In the rows, zero is written as 128.
One turn moves each row of this set onto another row. After a few examples, where does it send each row asked below?
funud: [116 116 117 137 127 152 128 118  97 123 130 155 117 127 103 164 132 136
 141 112]
vufuv: [128 125 156 140 102 155 116 126  99 112 136 150 121 130 112 140 116 115
 113 141]
bor: [115 134 159 157 119 142 100 152 141 130 145 121 119  83 143 144 128 130
 129 116]
paru: [118 149 108 126 141 130 124 120 123 124 155 126  98 108 114 121 110 160
 152 148]
sasiv: [100 138 147 135  96 137 101 135 138 140 161 135  86  83 142 139 144 139
 129 119]
rulib: [102 147 117 142 106 159 118 127 124 131 180 151 123 105 115 118 117 143
 127 148]
boki: [133 126 147 155  90 119 128 132 116 135 140 129 143  92 126 162 160 136
 141 154]
Zabub: [114 149 114 168 123 154 119 121 133 133 119 112 105 108 119 166 160 134
 119 116]
Suz: [115 137 108 169 102 156 135 123 148 125 150 113 111  93 112 176 142 138
 149 136]
figes: [109 126 144 131  95 135 122 119 135 144 156 156  80  97 123 160 168 146
 141 135]
vuva: [131 142 143 142 128 158 135 126 134 134 173 144 130 108 145 121 103 131
 118 152]
mipe: [134 119 164 164 134 143 121 147 138 128 132 136 133  97 123 167 140 131
 140 127]
Dugo: [149 135 129 131 125 172 127 119 119 109 140 148 112 133 128 140 154 139
 112 131]
Robas: [109 140 157 139  92 142 109 125 119 145 140 135 115 113 103 145  85 122
 145 145]
Vufes: [123 135 108 134 126 154 126 118 110 108 171 151  85 115 115 155 139 149
 150 138]
seza: [130 149 143 130  98 116 115 119 133 140 147 116 105  91 140 155 175 137
 120 147]
Fetag: [115 127 179 153  89 144 143 121 110 138 140 117  91 110 143 149 130 145
 124 152]
rafe: [124 132 143 151  95 124 109 139 135 141 135 108 147  81 122 156 150 137
 137 144]
vemo: [129 137 132 134 123 155 115 123 143 128 178 127  68 104 130 131 113 153
 139 154]
fik: [119 107 149 140 127 150 120 122 123 151 109 133 122 123 112 147 103 131
 124 114]
Budor: [129 104 138 127 129 147 123 104 123 139 127 137 114 105 108 124  99 118
 119 160]
Lif: [135 141 158 122 149 154 144 115 139 150 141 140 130 123 135 145 116 133
 118 149]
guv: [124 117 141 163 100 137 139 115 109 124 105 118 137 122 108 152 118 142
 128 154]
pasib: [116 132  97 104 135 142 136 121 113 121 136 138 108 120 126 133 129 160
 139 133]
fode: [ 88 150 116 121 114 155 115 117 125 144 152 152 120 119  88 140 136 151
 131 144]
Muger: [108 146 141 109 141 150 131 110 134 155 128 145 123 129 100 159 134 147
 126 143]
Zodi: [121 146 140 136  99 123 102 130 144 143 138 100 121  80 132 152 159 138
 125 140]
buv: [119 156 117 133 105 148 117 106 145 129 141  88  91  91 142 145 117 147
 130 154]
vekif: [147 155 112 124 127 166 127 113 153 140 147 132  98 118 129 145 145 161
 144 130]
gar: [131 114 154 149 120 139 135 125 135 138 139 158 110 106 110 177 168 141
 148 140]
zit: [122 102 117 106 129 154 134 111 112 130 118 144 119 118 122 133 122 135
 117 142]
dom: [115 143 158 158 114 145 123 119 109 141 113 114  92 118 139 151 153 138
 102 127]
tep: [138 137 146 143  93 114 132 122 115 134 148 134 119  98 137 159 175 135
 129 156]
sazo: [128 154 106 136 105 144 134  87 119 119 146 120  84 105 139 146 152 147
 125 151]
navu: [116 135 141 151 102 143 119 123 138 134 115  87 124 101 123 148  97 143
 132 157]
niref: [128 119 157 138 124 152 112 124 150 155 139 116  90 108 129 127  91 141
 124 138]
meb: [128 133 133 141 138 131 115 112 131 134 150 126 102  98 103 116  91 136
 140 164]
pur: [131 130 121 156 100 138 148  93  95 116 125 137 111 124 118 151 151 144
 125 151]
Vafam: [114 123 149 159  81 151 150 123 134 130 163 113 101  94 127 166 124 145
 153 157]
suvub: [122 157 130 129 106 148 116 116 154 162 148 124  99 106 114 149 103 151
 165 139]

rafe moves to Zodi
Vafam moves to Suz
Now find these:
Muger moves to Lif
bor moves to sasiv
guv moves to navu
niref moves to vemo
suvub moves to vekif
paru moves to pasib

One turn moves each row of this set onto another row. After a few examples, where does it send each row asked below?
nev: [ 96 129 143 142 122 132 173 152 117 139 145 124 147 124 129]
Lat: [129 116 122 138 133 112  96 128 122 140 137 128 129 117 112]
Saza: [125 114 116 139 132 110  97 136 120 142 138 130 131 115 113]
matep: [136 104 122 108  87 121 116 142 124 134 145 131 104 128 137]
Loto: [132 133 161 127  78 112 128 117 125 131 136 123 174 116 124]
pum: [132 123 135 116  77 109 137 137 119 135 146 131 182 108 134]
fomut: [125  99 124 113  82 118 112 150 124 134 145 129 108 127 134]
Keb: [123 116 131 119 117  94 187 140 116 133 141 130 144 137 115]
zukik: [107 116 151 132 110  92 177 139 121 130 135 121 146 142 104]
tukim: [125 114 120 140 133 110  96 132 121 141 137 129 130 116 112]
ziga: [108 139 158 145 126 138 171 132 121 136 138 121 137 130 125]
kabe: [123 107 142 120  82 121 105 135 129 131 137 122 103 133 127]
dit: [119 136 137 133 130 138 181 139 116 140 146 129 138 126 134]
tuduk: [131 117 118 137 136 112  98 127 120 141 137 129 128 117 114]
Kore: [149 138 156 120  84 117 134 107 124 132 135 126 167 119 128]
posu: [135 111 141 116  86 124 110 128 128 132 137 124  99 135 129]
Timu: [124 125 151 125  73 107 130 132 123 133 140 125 181 112 127]
nok: [121 145 118 101  92 146 130 102 128 127 129 114 139 138 106]
biri: [128 125 149 125 119  99 182 121 121 130 133 124 137 145 108]
sadu: [103 140 127 110  84 142 122 110 131 127 128 109 144 136 100]
feg: [ 91 133 118 111  79 136 122 127 128 127 132 111 153 132 101]
gup: [127 141 100  93  94 145 137 111 124 129 136 121 142 134 114]
varef: [108 130 135 136 126 133 179 150 115 140 148 129 144 123 134]
remu: [109 113 138 126 111  91 181 146 118 131 139 126 148 137 110]
tekem: [116 121 156 132 114  95 177 127 123 129 132 120 139 145 103]
tefa: [ 97 134 154 147 122 135 169 143 119 137 141 121 143 128 123]
tetig: [118 140 149 138 131 139 177 130 118 138 141 126 135 129 129]
lalaz: [157 135 142 111  87 116 141 112 120 134 142 132 169 114 135]
Fuzi: [149 127 131 109  83 112 142 128 118 135 146 135 176 109 138]
dape: [131 121 138 118 120  97 187 129 118 132 138 128 139 141 114]
legag: [133 115 115 135 136 111 100 130 119 141 139 130 128 115 114]
bop: [ 96 129  99 102  81 136 129 137 123 130 139 117 156 127 109]
votek: [129 113 114 135 134 111  99 134 119 141 138 131 130 115 115]
gobek: [119 101 135 119  79 118 107 145 127 132 142 125 108 129 129]
vedo: [114 133  92  93  89 139 136 128 123 131 141 122 150 128 116]
zul: [142 108 130 109  90 124 115 130 126 134 141 129  98 132 134]

nev moves to tefa
fomut moves to gobek
Fuzi moves to pum
Now find these:
Saza moves to tukim
nok moves to gup
zukik moves to tekem

